In the data rows, the value 128 means zero.
Every row has a hidden score from 0 to 16. What is each row's score? 8 is about the middle.
[127 127 125 109 109 130 147 168] >> 4
[145 110 121 142 135 119 111 109] >> 7
[132 123 126 112 111 129 138 122] >> 9
[119 131 117 142 111 119 111 125] >> 11
[127 132 105 121 160 132 125 117] >> 5
[128 114 115 125 135 132 120 120] >> 7
[122 123 116 124 122 130 119 122] >> 9
[113 142 112 118 125 145 146 120] >> 9
[136 106 122 123 103 126 120 123] >> 8
[126 111 127 125 119 121 112 117] >> 11
[139 148 115 110 114 125 129 122] >> 9
[124 139 110 122 115 122 145 126] >> 7
[135 135 116 117 121 144 161 131] >> 4
[131 145 112 113 125 132 133 125] >> 7
[147 119 115 130 113 113 118 121] >> 6
[133 113 143 123 149 136 137 104] >> 9
[121 106 125 116 109 127 112 109] >> 12
[132 126 111 114 105 124 197 158] >> 0
[129 122 147 129 127 121 114 123] >> 13
[124 109 114 137 123 125 121 115] >> 8
[125 117 119 121 128 125 119 130] >> 8
[125 173 172 201 223 116 103 121] >> 14
[116 163 137 140 208 121 126 194] >> 2
[124 141 126 132 255 117 112 127] >> 3
[126 102 131 113 101 122 110 110] >> 13
[128 115 118 122 129 125 116 128] >> 7
[119 116 106 106 100 126 115 129] >> 9
[167 108 133 142 140 127 131 100] >> 4
[138 118 115 121 109 134 138 123] >> 6
[129 115 117 128 122 131 116 120] >> 8
[130 108 118 122 122 119 116 122] >> 8
[134 113 120 144 126 131 113 121] >> 7
[140 144 113 119 131 131 134 126] >> 6
[131 106 120 111 104 122 138 120] >> 7
[126 120 116 107 105 125 123 129] >> 9
[125 153 120 129 108 129 139 126] >> 10
[125 116 151 124 109 133 120 112] >> 15
[116 111 133 143 112 115 102 100] >> 16
[127 106 135 119 109 127 129 127] >> 10
[146 104 232 184 191 123 103 122] >> 16
[111 218 121 116 104 143 132 141] >> 16
[137 114 116 120 126 123 125 122] >> 6
[115 143 159 128 135 133 112 128] >> 16
[121 156 119 121 136 124 116 132] >> 11
[117 159 109 115 159 127 125 122] >> 9
[121 195 103 104 104 140 133 120] >> 13
[132 115 108 146 121 116 109 138] >> 5
[116 159 141 143 177 132 108 122] >> 13
[138 116 115 132 120 129 139 135] >> 3
[133 112 110 129 123 134 121 114] >> 6
[113 168 159 109 165 127 192 123] >> 11
[141 129 118 137 152 138 116 133] >> 4
[131 110 119 114 110 146 141 115] >> 7
[126 145 123 133 126 151 187 134] >> 3
[116 142 107 111 117 137 157 123] >> 7
[121 116 124 120 110 119 122 123] >> 11
[132 126 109 123 130 131 129 124] >> 5
[127 110 111 133 126 129 116 113] >> 8
[133 108 119 133 112 122 110 115] >> 9
[129 111 125 122 121 121 115 118] >> 10
[123 188 125 122 173 151 158 136] >> 7
[132 126 183 134 104 111 102 125] >> 16
[139 121 117 126 107 120 107 113] >> 10
[137 127 122 131 111 134 111 121] >> 10
[127 145 126 140 154 120 107 175] >> 5
[122 115 126 122 117 121 111 122] >> 11
[112 158 139 116 109 125 124 127] >> 16
[134 109 116 131 126 128 114 117] >> 7
[128 120 115 122 127 132 120 124] >> 7
[137 112 117 122 127 125 120 123] >> 6
[139 119 106 123 117 116 113 154] >> 3
[118 155 113 115 155 118 121 124] >> 10
[132 110 115 124 122 124 116 118] >> 7
[118 138 134 113 117 116 119 124] >> 14
[138 108 160 156 123 124 106 121] >> 13
[147 106 182 194 174 131 148 108] >> 8
[129 109 128 154 151 132 114  99] >> 9
[132 117 171 138 150 117 100 116] >> 16
[127 124 123 131 126 120 114 141] >> 8
[130 108 121 123 126 122 115 126] >> 7
[130 121 171 128 108 121 121 185] >> 10
[132 124 116 119 131 129 126 141] >> 5
[131 117 107 127 125 145 129 118] >> 5
[130 126 110 116 112 143 155 117] >> 5
[137 127 110 125 121 119 124 121] >> 6
[134 121 129 122 145 123 180 210] >> 0
[121 122 118 131 112 130 114 112] >> 12
[126 117 117 122 139 124 116 119] >> 8
[132 121 114 117 111 133 148 120] >> 6
[129 141 128 142 160 128 166 113] >> 5
[134 129 144 116 120 122 115 153] >> 10
[112 130 128 138 147 118 125 117] >> 11
[123 121 149 122 118 126 118 120] >> 14
[125 150 115 120 109 127 114 132] >> 11
[134 104 142 121 110 136 134 104] >> 11
[134 114 114 132 163 125 115 117] >> 5
[134 110 107 122 111 126 121 143] >> 4
[116 134 128 146 115 118 110 115] >> 14
[127 102 107 115 103 122 135 119] >> 6
[118 133 130 115 122 134 136 110] >> 12
[148 108 164 149 125 116 116 123] >> 11
[131 112 108 120 116 163 145 115] >> 4
[124 131 109 121 153 125 118 118] >> 7
[126 110 123 118 120 118 116 135] >> 8
[125 116 255 165 176 113 113 136] >> 16
[128 122 255 179 255 122 106 195] >> 12
[139 111 114 126 109 144 120 109] >> 7
[115 129 145 118 111 117 114 123] >> 16
[122 133 120 132 148 119 119 129] >> 8
[113 190 255 122 140 124 133 131] >> 16
[117 129 110 116 116 118 109 110] >> 12
[135 218 135 135 185 131 131 107] >> 14
[126 157 113 119 110 133 151 117] >> 9
[118 130 128 134 106 145 128 116] >> 12
[116 119 129 123 117 119 113 116] >> 13
[116 154 117 121 114 137 125 124] >> 12
[139 113 108 129 126 127 120 120] >> 5
[141 110 124 123 119 126 131 125] >> 6
[132 131 110 121 149 129 130 120] >> 5
[142 111 108 122 118 125 129 111] >> 5
[117 120 122 135 126 117 107 106] >> 13
[146 103 167 151 117 117 107 112] >> 14
[124 121 125 114 112 130 139 105] >> 11
[124 124 118 129 117 152 121 109] >> 10
[140 105 113 143 105 114 109 119] >> 7
[131 108 119 140 121 128 111 109] >> 9
[130 106 114 125 116 122 114 113] >> 8
[129 120 131 148 123 116 106 127] >> 10
[138 100 141 135 102 116 120 116] >> 11
[127 124 131 115 115 129 134 111] >> 11
[141 113 106 123 123 137 132 119] >> 3
[122 107 177 142 145 120 112 108] >> 16
[137 153 115 115 109 126 134 244] >> 0
[133 126 112 115 119 154 180 121] >> 2
[139 146 129 156 116 131 112 119] >> 11
[122 134 116 118 148 117 115 135] >> 8
[129 111 120 121 122 123 117 119] >> 9
[147 124 122 127 128 128 129 157] >> 2
[137 122 124 122 115 148 147 119] >> 6
[115 159 122 113 103 148 150 116] >> 13
[144 109 119 136 113 129 131 121] >> 5
[130 123 128 122 136 142 155  99] >> 8
[145 105 110 129 106 120 120 120] >> 5
[126 163 114 124 168 121 122 188] >> 1
[135 128 118 127 128 126 161 114] >> 5
[135 112 227 115 119 129 118 202] >> 15
[126 113 111 123 118 134 126 111] >> 8
[141 132 104 131 123 140 151 127] >> 2
[115 121 130 135 107 134 127 110] >> 13
[114 149 139 173 147 168 221 105] >> 5
[137 123 144 131 137 117 106 190] >> 4
[134 132 127 128 148 147 143 128] >> 5
[119 167 124 111 150 132 131 128] >> 11
[129 158 118 116 122 147 165 103] >> 9
[117 133 129 122 129 123 114 127] >> 12
[135 112 119 121 124 121 118 123] >> 7
[130 122 115 123 127 132 122 157] >> 4
[123 121 113 116 131 129 154 132] >> 4
[115 107 143 125 109 119 109 111] >> 16
[116 145 126 120 113 128 120 127] >> 13
[133 112 116 123 127 129 121 126] >> 6
[115 141 132 112 126 125 135 132] >> 11
[114 151 156 123 107 122 120 114] >> 16
[126 114 125 130 117 126 112 114] >> 11
[111 117 122 113 102 136 145 104] >> 12
[135 114 130 118 115 121 142 124] >> 7
[146 129 107 144 133 153 122 124] >> 3
[137 108 112 130 118 124 113 125] >> 6
[132 113 141 128 129 129 122 113] >> 11
[129 114 199 153 173 112 103 146] >> 15
[116 137 112 145 138 120 134 109] >> 9
[111 163 133 113 125 113 118 132] >> 16
[136 115 110 136 130 128 175 104] >> 2
[130 113 109 172 114 118 104 115] >> 8
[124 137 110 132 120 118 119 123] >> 9
[142 114 123 118 123 141 161 133] >> 2
[118 135 137 107 118 137 141 142] >> 10
[136 119 138 126 120 131 136 171] >> 4
[131 118 121 141 123 132 124 115] >> 8
[127 117 131 152 121 114 106 123] >> 11
[129 113 117 127 125 132 118 121] >> 7
[152 109 108 124 110 139 152 117] >> 1
[117 107 140 138 121 118 112 106] >> 14
[119 135 118 116 119 131 130 128] >> 10
[125 124 116 132 147 116 111 125] >> 8
[137 106 163 144 136 120 114 121] >> 12
[117 142 123 133 113 128 114 113] >> 14
[124 114 127 123 117 124 115 112] >> 12
[123 127 115 119 153 126 124 140] >> 5
[127 128 111 122 131 144 129 133] >> 5
[123 133 123 119 108 139 132 165] >> 6
[143 103 125 127 119 148 139 112] >> 5
[121 116 170 126 114 118 123 184] >> 10
[115 158 137 115 127 123 150 176] >> 8
[145 119 111 119 123 134 142 131] >> 2
[161 115 113 130 117 127 144 151] >> 0
[122 112 143 145 138 119 113 104] >> 13
[137 118 120 123 191 151 137 116] >> 1
[134 122 114 121 135 124 125 133] >> 5
[133 119 114 124 127 122 123 123] >> 6
[142 143 115 118 113 167 171 121] >> 3
[132 100 157 148 123 118 106 101] >> 15
[117 126 140 128 123 123 113 119] >> 14
[111 164 134 112 114 128 142 139] >> 14
[129 128 121 133 110 136 124 131] >> 8
[126 136 143 138 115 118 119 150] >> 11
[119 136 110 137 171 113 107 122] >> 8
[113 117 167 115 101 124 107 102] >> 16
[129 115 115 119 127 139 163 149] >> 0
[126 112 124 122 127 121 115 124] >> 9
[142 120 122 128 127 126 139 117] >> 5
[123 114 123 120 121 119 112 119] >> 11
[155 108 131 132 115 122 133 110] >> 6
[131 108 117 136 102 119 107 125] >> 9
[119 147 108 117 135 127 119 121] >> 10
[116 132 161 132 131 120 116 110] >> 16
[124 105 132 115 110 135 134 117] >> 10
[116 158 247 116 108 118 115 137] >> 16
[133 119 117 123 126 118 119 128] >> 7
[118 117 144 135 215 121 119 124] >> 7
[132 101 125 135 116 136 119 105] >> 9
[111 218 120 120 126 132 130 117] >> 16
[123 136 130 118 120 141 144 114] >> 11
[141 114 111 133 116 119 115 127] >> 5
[119 127 127 138 141 119 111 120] >> 11
[122 158 129 126 142 126 124 179] >> 6
[157 123 148 133 159 128 136 130] >> 4
[121 142 116 109 101 128 123 137] >> 11
[160 111 138 202 167 122 108 119] >> 3
[110 121 133 130 104 110 103 110] >> 16
[126 133 115 126 148 121 118 133] >> 7
[126 113 127 122 119 123 113 121] >> 10
[128 103 130 123 120 134 126 111] >> 9
[134 104 117 127 116 124 111 112] >> 8
[131 122 123 119 111 126 156 122] >> 7
[118 139 113 133 160 130 133 213] >> 0
[123 131 127 117 108 133 181 120] >> 7
[114 153 134 119 114 126 123 117] >> 16
[137 110 118 127 116 119 112 113] >> 8
[131 112 111 124 124 131 123 117] >> 6
[131 112 112 124 123 130 119 118] >> 7
[125 111 121 125 117 124 115 115] >> 10
[129 109 124 122 124 122 123 206] >> 0
[125 141 132 122 183 128 132 124] >> 7
[149 119 109 130 116 133 133 126] >> 3
[123 128 112 119 146 122 116 128] >> 7
[128 110 120 126 120 126 114 115] >> 9
[114 159 125 113 131 149 151 128] >> 10
[115 112 122 126 109 116 111 143] >> 10
[126 124 123 141 120 131 116 106] >> 11
[123 135 113 115 115 155 174 105] >> 7
[122 125 123 117 114 129 130 116] >> 11
[133 130 116 126 144 115 116 135] >> 6
[117 111 118 130 117 123 110 108] >> 12
[150 107 126 130 121 135 122 119] >> 5
[144 121 117 126 109 115 121 119] >> 7
[132 107 112 120 113 136 164 136] >> 1
[133 109 113 123 116 129 119 113] >> 7
[155 103 255 192 150 119 121 139] >> 16
[126 112 116 136 124 131 114 107] >> 9
[120 140 109 134 113 130 118 129] >> 10
[128 146 128 112 135 131 135 117] >> 10
[138 110 113 122 119 126 116 129] >> 5
[136 113 120 123 120 131 121 122] >> 7
[135 114 122 123 121 130 119 128] >> 7
[132 135 110 124 128 121 127 130] >> 6
[116 148 170 124 108 125 120 140] >> 16
[132 133 111 122 131 122 127 133] >> 6
[130 121 114 113 106 123 120 157] >> 5
[140 127 104 131 128 129 132 122] >> 4
[117 141 106 108 165 124 116 124] >> 7
[130 151 247 143 132 128 122 135] >> 16
[139 125 104 124 129 148 142 130] >> 2
[137 114 128 121 123 128 138 132] >> 5
[128 113 209 155 143 114 104 178] >> 15
[124 119 118 121 110 130 120 128] >> 9
[129 114 128 123 150 123 117 131] >> 7
[136 120 109 124 133 140 131 136] >> 3
[123 131 112 125 120 142 123 123] >> 9
[120 171 115 116 119 154 151 225] >> 0
[124 136 126 111 110 139 175 145] >> 5
[135 108 129 123 122 122 121 135] >> 7
[135 120 112 123 128 123 124 127] >> 5
[115 174 119 125 138 120 115 119] >> 14
[125 123 114 122 128 134 122 128] >> 7
[134 112 137 146 120 138 111 112] >> 11
[118 191 189 144 160 133 133 107] >> 16
[121 118 123 120 116 128 125 126] >> 10
[124 133 119 117 139 144 143 115] >> 8
